500 stands for zero in the data rows.
Two rows play each game, the first against the second. How much does the first row win by? 20 is about a draw, 40 a big win and 0 a big loss. Wins can go round in a circle: one row can beat a second, the second a third and the third the first. Each row has two weighted sums of its numbers, A and B, taken from their middle values. A row wins by its A times the other's B, less its B times the other's A.
array([487, 473, 442, 495, 483, 495, 481, 511, 551, 429, 392, 480, 596, 489, 473, 495, 542])
array([501, 534, 558, 562, 670, 374, 538, 460, 583, 516, 442, 486, 538, 514, 527, 533, 585]) -> 14
array([610, 581, 433, 608, 377, 348, 544, 194, 533, 581, 406, 367, 468, 596, 482, 312, 347])
array([683, 786, 379, 431, 618, 586, 552, 547, 509, 476, 375, 751, 579, 477, 445, 429, 484]) -> 13
array([542, 474, 601, 525, 456, 739, 559, 569, 634, 584, 624, 401, 418, 658, 279, 472, 442])
array([495, 404, 581, 417, 807, 616, 265, 381, 438, 530, 577, 429, 575, 556, 715, 555, 323]) -> 34
array([532, 535, 334, 438, 449, 564, 495, 480, 556, 455, 452, 415, 465, 410, 444, 330, 433])
array([188, 570, 573, 556, 515, 587, 540, 593, 222, 543, 604, 445, 400, 422, 387, 654, 566]) -> 20
array([444, 467, 522, 569, 416, 380, 311, 499, 505, 502, 510, 485, 482, 667, 338, 522, 440])
array([566, 383, 393, 464, 446, 593, 407, 493, 537, 474, 504, 411, 430, 513, 601, 505, 568]) -> 21
array([668, 893, 566, 309, 778, 568, 772, 579, 581, 553, 638, 810, 418, 823, 105, 607, 243])
array([580, 401, 468, 494, 526, 515, 538, 583, 551, 495, 492, 467, 476, 531, 589, 438, 541]) -> 26
array([529, 439, 445, 493, 476, 526, 432, 548, 520, 504, 507, 471, 507, 457, 613, 487, 546])
array([357, 518, 606, 451, 362, 528, 678, 276, 450, 663, 294, 440, 455, 674, 584, 470, 588]) -> 25
array([482, 383, 465, 475, 410, 525, 439, 546, 529, 474, 487, 482, 491, 521, 530, 528, 617])
array([522, 466, 696, 561, 665, 491,  92, 437, 380, 500, 507, 637, 578, 494, 578, 595, 256]) -> 22
array([547, 463, 508, 450, 514, 516, 604, 530, 485, 563, 450, 463, 472, 540, 538, 407, 560])
array([665, 482, 710, 404, 606, 645, 452, 691, 696, 727, 999, 773, 556, 654, 457, 360, 342]) -> 2
array([523, 504, 506, 584, 543, 456, 510, 431, 543, 527, 426, 531, 501, 458, 542, 566, 564])
array([446, 412, 738, 488, 485, 447, 463, 538, 659, 423, 609, 517, 513, 496, 646, 498, 538]) -> 24
array([685, 363, 599, 644, 493, 568, 420, 591, 472, 522, 486, 381, 364, 604, 422, 659, 570])
array([473, 396, 472, 528, 437, 490, 449, 553, 542, 450, 467, 494, 503, 464, 635, 503, 552]) -> 28
array([521, 485, 427, 548, 470, 529, 470, 495, 550, 439, 441, 452, 550, 453, 508, 473, 517])
array([466, 482, 529, 403, 485, 516, 523, 405, 509, 598, 373, 449, 513, 573, 634, 450, 518]) -> 19
array([383, 442, 603, 531, 401, 450, 502, 486, 440, 472, 566, 412, 487, 497, 506, 537, 487])
array([490, 388, 434, 511, 477, 542, 484, 546, 528, 524, 493, 452, 472, 491, 560, 437, 547]) -> 22
array([514, 479, 480, 515, 457, 527, 479, 531, 502, 469, 414, 485, 537, 461, 509, 509, 521])
array([502, 396, 570, 518, 429, 557, 459, 537, 546, 546, 473, 397, 485, 552, 554, 470, 513]) -> 21
array([495, 492, 661, 606, 599, 682, 506, 529, 485, 665, 464, 346, 481, 431, 505, 527, 431])
array([757, 690, 369, 635, 310, 310, 578,  43, 561, 523, 509, 482, 364, 587, 433, 300, 106]) -> 33
array([401, 629, 544, 630, 641, 319, 579, 426, 588, 628, 499, 549, 522, 501, 542, 592, 622])
array([575, 441, 625, 607, 477, 370, 616, 445, 603, 414, 509, 546, 619, 554, 627, 480, 489]) -> 23
array([517, 385, 434, 494, 462, 547, 454, 541, 518, 517, 480, 490, 475, 483, 583, 467, 562])
array([286, 450, 488, 482, 506, 581, 508, 509, 350, 570, 675, 457, 409, 574, 526, 672, 629]) -> 19
array([487, 744, 362, 585, 457, 503, 601, 397, 348, 552, 368, 493, 526, 614, 546, 478, 660])
array([564, 554, 487, 550, 559, 623, 471, 529, 585, 532, 613, 540, 426, 588, 337, 619, 498]) -> 15
array([452, 427, 379, 299, 515, 402, 329, 578, 485, 336, 482, 444, 438, 524, 473, 441, 419])
array([515, 495, 534, 612, 456, 419, 475, 362, 606, 566, 455, 481, 449, 617, 398, 359, 429]) -> 19
array([526, 380, 468, 482, 492, 552, 523, 551, 513, 470, 516, 493, 482, 517, 550, 449, 563])
array([415, 454, 543, 548, 491, 509, 535, 532, 494, 490, 631, 461, 449, 549, 484, 525, 499]) -> 21
array([648, 392, 788, 748, 419, 658, 374, 458, 705, 553, 421, 368, 488, 650, 152, 478, 340])
array([411, 477, 425,  97, 582, 155, 233, 617, 276, 269, 509, 539, 438, 736, 477, 686, 387]) -> 7
array([539, 467, 538, 542, 505, 445, 541, 474, 562, 444, 415, 498, 603, 483, 542, 497, 456])
array([426, 454, 402, 640, 462, 523, 478, 579, 223, 335, 532, 450, 506, 307, 548, 451, 487]) -> 25
array([369, 499, 747, 424, 483, 378, 525, 470, 367, 388, 587, 481, 522, 609, 504, 635, 461])
array([630, 455, 556, 611, 496, 604, 521, 455, 583, 585, 437, 440, 524, 523, 490, 591, 551]) -> 23
array([298, 662, 587, 471, 400, 528, 777, 639, 249, 682, 380, 436, 678, 118, 265, 570, 605])
array([526, 394, 364, 468, 532, 550, 463, 534, 513, 553, 418, 523, 472, 462, 533, 544, 584]) -> 15
array([475, 483, 331, 489, 411, 553, 479, 397, 530, 407, 411, 388, 480, 499, 550, 408, 543])
array([500, 482, 662, 301, 585, 459, 788, 417, 334, 450, 603, 472, 461, 619, 460, 505, 502]) -> 23
array([393, 571, 448, 672, 452, 448, 571, 664, 438, 281, 446, 591, 591, 151, 540, 571, 461])
array([385, 358, 463, 513, 455, 389, 426, 512, 440, 438, 475, 413, 430, 627, 418, 423, 503]) -> 20
array([576, 369, 455, 540, 495, 535, 396, 569, 518, 472, 485, 448, 442, 513, 565, 522, 594])
array([498, 388, 469, 505, 475, 576, 500, 566, 583, 493, 530, 441, 457, 519, 563, 464, 536]) -> 20
array([521, 485, 491, 376, 575, 570, 395, 580, 541, 429, 505, 651, 489, 507, 562, 491, 469])
array([543, 574, 501, 812, 433, 359, 264, 492, 559, 425, 403, 676, 441, 413, 177, 306, 251]) -> 23
array([484, 477, 610, 390, 536, 563, 479, 731, 553, 501, 666, 560, 505, 371, 524, 534, 576])
array([500, 379, 457, 484, 474, 536, 462, 550, 545, 486, 478, 459, 472, 491, 564, 418, 578]) -> 18
array([579, 464, 455, 570, 584, 498, 347, 311, 518, 511, 346, 567, 433, 461, 536, 683, 487])
array([391, 320, 570, 298, 428, 506, 410, 669, 519, 456, 662, 425, 514, 423, 519, 426, 555]) -> 36
array([ 85, 538, 555, 412, 591, 592, 557, 477,  89, 518, 719, 567, 383, 470, 332, 835, 676])
array([552, 482, 390, 672, 435, 476, 434, 284, 509, 468, 360, 542, 498, 473, 607, 674, 535]) -> 3
array([499, 619, 345, 421, 319, 545, 608, 286, 439, 428, 641, 477, 458, 523, 482, 384, 442])
array([419, 419, 418, 745, 318, 453, 428, 467, 370, 200, 380, 584, 688, 332, 679, 722, 486]) -> 18
array([505, 494, 342, 516, 421, 576, 454, 411, 531, 460, 445, 406, 479, 457, 567, 415, 545])
array([596, 699, 581, 549, 702, 639, 781, 579, 476, 551, 530, 587, 499, 319, 360, 623, 636]) -> 21
array([553, 517, 332, 462, 500, 469, 578, 503, 457, 522, 479, 458, 594, 484, 500, 551, 601])
array([488, 417, 397, 506, 425, 536, 476, 509, 563, 514, 453, 428, 481, 512, 557, 437, 568]) -> 20
array([602, 680, 517, 513, 379, 438, 343, 745, 456, 404, 522, 906, 572, 448, 539, 527, 522])
array([500, 373, 580, 403, 671, 581, 353, 506, 493, 499, 477, 480, 520, 548, 660, 523, 411]) -> 22
array([295, 365, 489, 581, 392, 392, 462, 527, 410, 265, 494, 511, 568, 395, 669, 601, 487])
array([582, 505, 550, 611, 479, 631, 536, 534, 542, 634, 440, 389, 540, 525, 486, 447, 580]) -> 16
array([627, 733, 430, 346, 745, 546, 309, 503, 413, 498, 476, 806, 582, 521, 619, 530, 252])
array([639, 357, 471, 522, 521, 528, 377, 600, 474, 402, 482, 482, 390, 512, 515, 585, 562]) -> 20
array([457, 586, 328, 445, 377, 532, 517, 338, 538, 426, 379, 387, 503, 428, 553, 388, 516])
array([501, 464, 340, 515, 436, 560, 469, 436, 524, 430, 457, 403, 490, 504, 563, 409, 574]) -> 20
array([423, 470, 530, 504, 447, 544, 604, 346, 451, 575, 331, 415, 449, 535, 599, 409, 547])
array([363, 531, 501, 407, 396, 340, 644, 435, 242, 611, 348, 514, 667, 268, 276, 645, 456]) -> 26
array([306, 514, 503, 198, 535, 446, 410, 600, 310, 398, 523, 470, 428, 668, 480, 578, 555])
array([503, 396, 377, 523, 469, 563, 451, 501, 587, 456, 463, 447, 466, 475, 572, 453, 562]) -> 18
array([499, 300, 579, 434, 416, 531, 382, 556, 456, 453, 585, 498, 407, 493, 534, 604, 616])
array([460, 431, 367, 346, 445, 698, 390, 605, 551, 395, 564, 407, 445, 313, 378, 323, 428]) -> 19
array([436, 383, 461, 442, 459, 500, 483, 562, 499, 498, 488, 443, 498, 495, 538, 436, 556])
array([416, 969, 893, 861, 457, 617, 792, 788, 430, 942, 381, 493, 384,  25, 252, 409, 650]) -> 18
array([502, 397, 501, 492, 441, 573, 472, 551, 577, 489, 462, 428, 506, 484, 570, 474, 558])
array([395, 379, 558, 515, 429, 483, 410, 536, 551, 363, 561, 466, 520, 434, 628, 580, 564]) -> 20
array([742, 430, 629, 345, 663, 430, 838, 527, 668, 561, 726, 517, 427, 542, 337, 355, 317])
array([419, 578, 464, 420, 721, 572, 408, 239, 500, 559, 511, 369, 476, 446, 634, 422, 316]) -> 24
array([282, 524, 489, 495, 481, 549, 521, 508, 289, 489, 501, 417, 441, 477, 450, 667, 562])
array([514, 552, 414, 584, 486, 405, 437, 357, 513, 456, 376, 477, 443, 504, 390, 370, 449]) -> 23
array([536, 399, 481, 511, 431, 444, 470, 488, 526, 491, 462, 439, 448, 535, 570, 408, 516])
array([358, 581, 693, 540, 913, 343, 475, 346, 573, 593, 498, 437, 574, 499, 645, 537, 387]) -> 26
array([627, 531, 643, 471, 594, 581, 659, 367, 780, 901, 390, 495, 479, 635, 464, 596, 523])
array([544, 482, 637, 581, 514, 406, 570, 461, 668, 447, 544, 524, 615, 561, 585, 464, 466]) -> 23
array([501, 546, 423, 477, 387, 476, 675, 492, 482, 529, 533, 583, 667, 603, 541, 552, 650])
array([497, 506, 454, 562, 490, 512, 497, 619, 462, 524, 471, 503, 478, 426, 576, 471, 573]) -> 25
array([545, 522, 323, 400, 427, 533, 589, 459, 569, 566, 497, 501, 569, 529, 515, 382, 579])
array([412, 601, 717, 525, 729, 460, 562, 598, 717, 536, 690, 609, 504, 523, 375, 478, 507]) -> 20
array([517, 666, 494, 533, 711, 480, 501, 376, 488, 553, 452, 532, 608, 513, 591, 494, 472])
array([631, 511, 509, 492, 519, 328, 477, 369, 589, 540, 495, 470, 448, 562, 429, 560, 404]) -> 21
array([449, 587, 597, 408, 448, 491, 647, 166, 628, 686, 185, 568, 468, 740, 611, 470, 534])
array([532, 618, 569, 532, 714, 310, 691, 419, 606, 541, 530, 551, 502, 479, 530, 578, 567]) -> 32
array([561, 460, 406, 426, 500, 619, 493, 512, 624, 538, 448, 499, 584, 536, 579, 549, 584])
array([514, 413, 506, 549, 470, 464, 485, 525, 539, 483, 506, 481, 527, 528, 598, 458, 542]) -> 20
array([468, 476, 461, 513, 512, 480, 469, 370, 517, 381, 462, 426, 492, 460, 544, 493, 541])
array([500, 423, 463, 411, 515, 642, 473, 609, 646, 543, 665, 498, 423, 639, 493, 439, 515]) -> 24
array([604, 567, 386, 518, 497, 486, 463, 315, 530, 426, 344, 529, 439, 430, 414, 469, 308])
array([526, 591, 422, 526, 471, 552, 512, 508, 528, 512, 456, 518, 541, 601, 586, 496, 621]) -> 16
array([542, 413, 458, 403, 538, 462, 546, 552, 472, 492, 551, 478, 516, 450, 451, 432, 492])
array([484, 636, 556, 414, 766, 618, 351, 368, 447, 555, 407, 492, 661, 538, 668, 551, 352]) -> 26
array([693, 454, 619, 534, 575, 388, 593, 313, 628, 450, 540, 474, 584, 545, 621, 446, 388])
array([510, 512, 386, 617, 513, 456, 416, 336, 593, 485, 416, 453, 389, 399, 309, 295, 343]) -> 14
array([613, 494, 590, 750, 386, 241, 413, 197, 732, 502, 505, 446, 412, 592, 319, 359, 181])
array([372, 498, 560, 589, 326, 474, 551, 371, 557, 526, 398, 564, 593, 559, 646, 619, 510]) -> 20
array([563, 799, 306, 435, 612, 750, 668, 601, 559, 465, 641, 473, 495, 403, 204, 194, 265])
array([583, 420, 479, 519, 581, 524, 544, 598, 649, 589, 453, 531, 441, 497, 459, 543, 531]) -> 4
array([491, 465, 525, 595, 470, 456, 489, 534, 557, 529, 514, 474, 494, 550, 504, 442, 601])
array([442, 413, 462, 577, 445, 449, 414, 496, 507, 345, 489, 482, 503, 474, 606, 506, 527]) -> 20
array([526, 654, 403, 606, 498, 479, 559, 473, 473, 531, 382, 578, 538, 639, 513, 451, 616])
array([258, 550, 443, 556, 348, 557, 490, 478, 271, 401, 405, 552, 603, 517, 580, 681, 636]) -> 22
array([248, 715, 371, 588, 674, 327, 701, 590,  77, 484, 500, 616, 472, 269, 401, 422, 360])
array([485, 337, 644, 384, 478, 491, 367, 644, 535, 385, 647, 506, 466, 457, 544, 556, 575]) -> 18
array([402, 613, 588, 527, 793, 340, 502, 357, 572, 601, 458, 463, 557, 520, 629, 503, 427])
array([337, 600, 478, 553,  86, 528, 292, 458, 385, 544, 570, 695, 584, 383, 537, 661, 718]) -> 20
array([382, 785, 478, 186, 579,  88, 590, 549, 132, 349, 280, 679, 696, 576, 255, 677, 271])
array([630, 577, 449, 552, 658, 519, 597, 499, 683, 567, 420, 492, 471, 426, 350, 415, 373]) -> 14
array([552, 467, 544, 466, 679, 610, 396, 553, 425, 536, 473, 486, 467, 473, 621, 541, 470])
array([365, 788, 872, 749, 705, 492, 940, 699, 386, 719, 228, 330, 667, 100, 197, 500, 574]) -> 6
array([488, 459, 430, 559, 206, 425, 333, 353, 444, 486, 632, 529, 487, 589, 477, 749, 614])
array([512, 748, 398, 533, 109, 489, 254, 716, 317, 343, 551, 746, 597,  37, 381, 312, 439]) -> 20
array([412, 558, 266, 525, 359, 565, 469, 390, 378, 358, 423, 404, 447, 386, 503, 334, 489])
array([483, 411, 512, 541, 461, 468, 434, 577, 547, 304, 515, 633, 564, 464, 613, 523, 467]) -> 24
array([465, 588, 312, 589,   0, 205, 222,   0, 527, 629, 735, 506, 442, 717, 483, 750, 381])
array([500, 622, 574, 506, 647, 516, 612, 519, 667, 534, 658, 512, 469, 559, 361, 473, 401]) -> 22
array([510, 569, 347, 616, 368, 544, 543, 229, 549, 468, 357, 430, 544, 407, 603, 522, 516])
array([626, 424, 549, 368, 614, 458, 645, 540, 534, 421, 571, 481, 498, 566, 480, 408, 496]) -> 25
array([398, 378, 412, 380, 405, 470, 488, 611, 363, 481, 537, 428, 498, 362, 472, 415, 546])
array([485, 447, 436, 493, 514, 525, 428, 546, 492, 445, 493, 501, 477, 479, 559, 485, 551]) -> 19
array([541, 390, 474, 449, 566, 501, 594, 615, 616, 652, 562, 611, 460, 519, 436, 513, 480])
array([324, 503, 628, 525, 517, 433, 496, 674, 568, 432, 575, 520, 499, 386, 534, 503, 569]) -> 21
array([646, 420, 543, 590, 615, 564, 528, 681, 548, 544, 509, 492, 367, 453, 520, 636, 588])
array([877, 913, 397, 278, 746, 553, 851, 471, 447, 456, 641, 829, 633, 652, 511, 444, 573]) -> 5
array([452, 511, 573, 757, 492, 580, 440, 513, 676, 563, 683, 500, 432, 654, 235, 389, 306])
array([599, 454, 545, 495, 423, 491, 382, 626, 464, 456, 500, 575, 495, 500, 560, 511, 564]) -> 29
array([597, 402, 505, 511, 399, 382, 521, 371, 429, 476, 521, 424, 389, 598, 497, 477, 462])
array([630, 316, 873, 659, 713, 437, 464, 624, 750, 556, 583, 651, 323, 525, 238, 686, 467]) -> 15
array([549, 582, 324, 470, 478, 742, 618, 621, 485, 555, 488, 349, 466, 226, 238, 312, 291])
array([494, 549, 558, 548, 612, 541, 624, 576, 580, 660, 451, 515, 508, 492, 365, 579, 517]) -> 15
array([439, 372, 468, 340, 484, 438, 429, 613, 450, 495, 513, 426, 497, 490, 527, 459, 528])
array([637, 440, 664, 552, 437, 411, 221, 608, 315, 352, 576, 567, 376, 505, 491, 720, 583]) -> 22
array([286, 424, 533, 671, 417, 767, 596, 602,  88, 367, 515, 360, 357, 149, 341, 396, 594])
array([339, 398, 423, 546, 461, 556, 467, 604, 354, 451, 485, 383, 414, 442, 521, 500, 574]) -> 30
array([487, 570, 498, 530, 580, 424, 563, 443, 611, 525, 455, 478, 494, 469, 531, 472, 575])
array([443, 388, 327, 327, 381, 537, 486, 547, 432, 517, 530, 457, 528, 412, 414, 491, 488]) -> 27
array([483, 432, 482, 569, 509, 481, 456, 514, 532, 459, 482, 474, 466, 541, 503, 429, 552])
array([502, 461, 404, 552, 487, 563, 489, 530, 504, 575, 448, 476, 495, 445, 566, 510, 623]) -> 18
array([518, 587, 533, 456, 614, 512, 607, 558, 658, 551, 598, 532, 479, 548, 421, 430, 482])
array([504, 394, 468, 552, 487, 484, 468, 506, 525, 444, 515, 462, 521, 477, 586, 494, 554]) -> 19
array([579, 431, 430, 470, 618, 509, 516, 629, 639, 545, 470, 501, 419, 540, 382, 471, 425])
array([464, 527, 493, 532, 515, 678, 539, 600, 622, 530, 696, 496, 434, 603, 357, 446, 441]) -> 29
array([406, 569, 341, 527, 354, 505, 552, 250, 580, 504, 417, 292, 453, 391, 504, 285, 383])
array([529, 471, 464, 527, 529, 534, 516, 554, 541, 569, 405, 489, 509, 492, 468, 506, 547]) -> 22
array([485, 795, 450, 425, 367, 568, 710, 330, 449, 643, 133, 632, 662, 777, 666, 474, 721])
array([443, 492, 441, 579, 581, 439, 516, 540, 467, 495, 479, 508, 468, 389, 530, 480, 525]) -> 28
array([588, 487, 516, 535, 399, 656, 480, 473, 588, 528, 413, 357, 558, 441, 406, 411, 447])
array([482, 526, 542, 422, 587, 305, 464, 536, 490, 464, 475, 476, 514, 554, 540, 472, 533]) -> 22
array([431, 558, 469, 655, 425, 615, 597, 633, 533, 658, 482, 466, 430, 385, 497, 512, 643])
array([474, 380, 420, 502, 388, 496, 440, 561, 525, 506, 474, 463, 528, 528, 562, 568, 566]) -> 23
array([598, 700, 789, 679, 661, 442, 827, 498, 634, 719, 231, 630, 670, 463, 212, 607, 383])
array([469, 737, 558, 575, 610, 650, 750, 722, 421, 689, 529, 566, 471, 241, 269, 490, 520]) -> 29
array([452, 720, 489, 389, 664, 318, 614, 378, 539, 567, 344, 551, 574, 694, 527, 530, 617])
array([452, 537, 437, 597, 459, 492, 560, 618, 468, 621, 426, 462, 413, 434, 512, 440, 547]) -> 2
array([537, 532, 593, 356, 478, 532, 692, 286, 484, 528, 378, 411, 470, 617, 519, 331, 450])
array([451, 482, 392, 550, 495, 550, 524, 549, 331, 404, 518, 562, 421, 424, 482, 427, 499]) -> 20
array([516, 427, 351, 460, 497, 574, 447, 556, 564, 475, 478, 437, 441, 441, 490, 403, 484])
array([538, 449, 597, 442, 527, 409, 475, 459, 522, 449, 406, 448, 414, 594, 504, 540, 518]) -> 19
array([254, 478, 525, 475, 557, 591, 500, 552, 307, 493, 568, 437, 431, 524, 471, 669, 617])
array([530, 369, 484, 504, 476, 610, 468, 541, 569, 553, 500, 473, 490, 489, 619, 469, 563]) -> 19
array([404, 571, 473, 631, 453, 457, 596, 484, 219, 436, 317, 419, 602, 325, 356, 540, 429])
array([564, 555, 519, 507, 554, 513, 679, 546, 294, 212, 630, 555, 455, 431, 458, 345, 425]) -> 11
array([693, 395, 553, 628, 432, 293, 452, 304, 517, 463, 494, 383, 340, 546, 487, 587, 455])
array([462, 442, 491, 535, 418, 518, 517, 461, 560, 534, 443, 438, 527, 523, 613, 463, 530]) -> 23
array([669, 678, 452, 530, 337, 220, 306, 193, 312, 413, 467, 603, 603, 292, 431, 787, 456])
array([580, 511, 483, 571, 669, 367, 422, 556, 474, 484, 554, 508, 573, 370, 519, 668, 525]) -> 20
array([485, 390, 469, 492, 502, 516, 458, 543, 544, 482, 447, 466, 463, 517, 596, 452, 573])
array([556, 600, 376, 460, 552, 522, 620, 499, 436, 446, 325, 435, 620, 270, 290, 425, 410]) -> 26
array([491, 411, 433, 505, 456, 527, 432, 541, 497, 457, 510, 462, 502, 466, 602, 505, 535])
array([422, 417, 478, 470, 482, 545, 545, 492, 376, 480, 511, 450, 434, 486, 530, 560, 556]) -> 20
array([356, 469, 501, 186, 543, 277, 346, 681, 340, 303, 466, 479, 412, 697, 466, 508, 423])
array([468, 451, 458, 510, 450, 530, 499, 458, 542, 564, 392, 490, 497, 453, 582, 463, 536]) -> 18
array([451, 452, 469, 503, 475, 639, 553, 585, 566, 524, 675, 475, 382, 599, 425, 403, 422])
array([260, 775, 660, 454, 461, 770, 650, 391, 649, 838, 910, 618, 496, 627,  80, 746, 528]) -> 10
array([647, 563, 451, 476, 643, 535, 469, 585, 631, 460, 461, 767, 482, 491, 491, 600, 496])
array([591, 556, 459, 463, 629, 364, 393, 477, 350, 417, 635, 581, 571, 441, 553, 741, 536]) -> 28
array([448, 485, 414, 417, 397, 592, 485, 478, 556, 503, 417, 402, 458, 478, 487, 351, 430])
array([506, 455, 450, 429, 467, 498, 593, 410, 561, 453, 473, 392, 491, 571, 532, 353, 497]) -> 20
array([399, 459, 389, 610, 442, 600, 462, 596, 305, 419, 518, 482, 447, 358, 526, 405, 538])
array([640, 351, 531, 500, 500, 483, 348, 582, 430, 371, 513, 472, 395, 519, 548, 611, 571]) -> 18
array([515, 437, 456, 508, 492, 543, 482, 539, 509, 466, 409, 463, 527, 460, 542, 478, 538])
array([558, 495, 847, 526, 253, 319, 431, 659, 632, 448, 659, 769, 656, 389, 577, 538, 591]) -> 22
array([418, 404, 455, 573, 416, 475, 434, 529, 517, 322, 481, 495, 562, 406, 657, 503, 521])
array([478, 382, 502, 431, 486, 574, 416, 569, 525, 481, 551, 539, 480, 495, 613, 506, 535]) -> 20
array([476, 480, 402, 500, 541, 588, 441, 466, 476, 485, 471, 435, 451, 383, 490, 437, 380])
array([534, 391, 975, 686, 361, 204, 706, 414, 834, 149, 620, 595, 921, 319, 821, 618, 333]) -> 23
array([639, 486, 498, 357, 636, 421, 510, 319, 511, 438, 602, 343, 374, 440, 384, 236, 130])
array([373, 786, 671, 749, 423, 563, 651, 815, 383, 698, 401, 596, 532, 166, 390, 472, 639]) -> 35
array([513, 744, 400, 582, 453, 470, 628, 402, 377, 571, 396, 541, 552, 593, 582, 444, 644])
array([578, 641, 440, 555, 453, 556, 581, 475, 536, 603, 387, 557, 541, 576, 572, 468, 633]) -> 22
array([494, 574, 535, 565, 401, 356, 243, 608, 241, 399, 658, 729, 636, 315, 481, 714, 554])
array([608, 459, 369, 499, 581, 562, 409, 379, 579, 591, 384, 641, 513, 507, 641, 729, 716]) -> 9
array([512, 393, 466, 501, 450, 541, 464, 557, 527, 500, 485, 453, 467, 511, 574, 456, 563])
array([305, 791, 277, 424, 330, 624, 578, 159, 436, 664, 297, 287, 492, 276, 529,  53, 471]) -> 22
array([452, 744, 503, 643, 522, 557, 666, 527, 404, 512, 499, 583, 566, 539, 429, 460, 528])
array([663, 348, 475, 372, 540, 422, 484, 671, 382, 512, 606, 447, 337, 380, 401, 646, 566]) -> 20
array([506, 460, 442, 565, 461, 617, 503, 648, 555, 680, 541, 512, 454, 460, 612, 427, 673])
array([495, 658, 350, 525, 524, 618, 605, 469, 467, 517, 341, 516, 444, 305, 465, 409, 551]) -> 30
array([448, 414, 465, 536, 412, 507, 526, 442, 513, 571, 411, 455, 500, 552, 564, 488, 571])
array([491, 527, 507, 502, 593, 421, 536, 477, 570, 511, 436, 495, 523, 474, 545, 495, 553]) -> 24
array([516, 732, 835, 457, 431, 515, 703, 448, 501, 573, 602, 593, 652, 505, 458, 582, 640])
array([598, 632, 375, 481, 582, 532, 458, 437, 508, 441, 386, 687, 551, 491, 582, 678, 620]) -> 1
array([528, 513, 535, 516, 349, 522, 447, 604, 508, 502, 478, 595, 549, 487, 567, 482, 573])
array([483, 462, 576, 507, 402, 473, 612, 384, 575, 591, 344, 475, 522, 567, 604, 438, 513]) -> 25
array([508, 405, 514, 553, 467, 490, 491, 514, 552, 476, 470, 452, 493, 523, 553, 456, 520])
array([578, 403, 511, 422, 542, 400, 282, 673, 303, 238, 562, 364, 310, 542, 326, 533, 335]) -> 18
array([518, 556, 415, 507, 495, 523, 503, 493, 538, 548, 444, 475, 545, 537, 561, 502, 603])
array([676, 533, 702, 783, 831, 419, 779, 456, 860, 708, 371, 627, 436, 443, 425, 633, 354]) -> 28
array([298, 339, 809, 250, 526, 405, 410, 741, 621, 398, 760, 510, 446, 472, 510, 500, 599])
array([452, 399, 457, 487, 487, 559, 481, 552, 498, 488, 448, 478, 508, 473, 573, 438, 582]) -> 14
array([491, 551, 612, 623, 614, 163, 657, 331, 658, 603, 492, 367, 466, 559, 491, 424, 468])
array([483, 363, 561, 420, 479, 512, 476, 543, 576, 462, 564, 474, 503, 516, 589, 420, 516]) -> 21
array([463, 497, 372, 539, 401, 497, 467, 331, 446, 443, 436, 368, 426, 438, 493, 424, 481])
array([268, 492, 736, 636, 444, 667, 625, 721, 225, 485, 565, 397, 458, 150, 335, 458, 591]) -> 10
array([575, 486, 584, 567, 438, 464, 515, 442, 555, 517, 567, 426, 466, 591, 446, 456, 433])
array([671, 421, 530, 560, 641, 579, 643, 618, 621, 642, 484, 590, 358, 508, 381, 519, 458]) -> 20
array([494, 736, 441, 522, 503, 547, 615, 513, 523, 604, 331, 583, 656, 595, 535, 543, 606])
array([498, 543, 526, 566, 628, 298, 592, 380, 654, 612, 510, 451, 511, 571, 560, 418, 535]) -> 23
array([462, 579, 341, 510, 375, 580, 528, 361, 462, 444, 370, 378, 494, 442, 553, 348, 539])
array([380, 410, 484, 499, 510, 522, 437, 589, 393, 453, 525, 408, 382, 522, 523, 610, 574]) -> 21
array([544, 536, 460, 555, 580, 354, 357, 494, 459, 407, 529, 520, 564, 480, 518, 558, 462])
array([455, 428, 511, 504, 516, 525, 463, 422, 540, 547, 422, 436, 467, 581, 579, 434, 491]) -> 21
array([274, 593, 353, 499, 392, 569, 510, 327, 384, 529, 420, 384, 473, 337, 522, 396, 534])
array([562, 510, 470, 543, 602, 362, 374, 532, 447, 400, 544, 502, 569, 413, 527, 633, 516]) -> 20
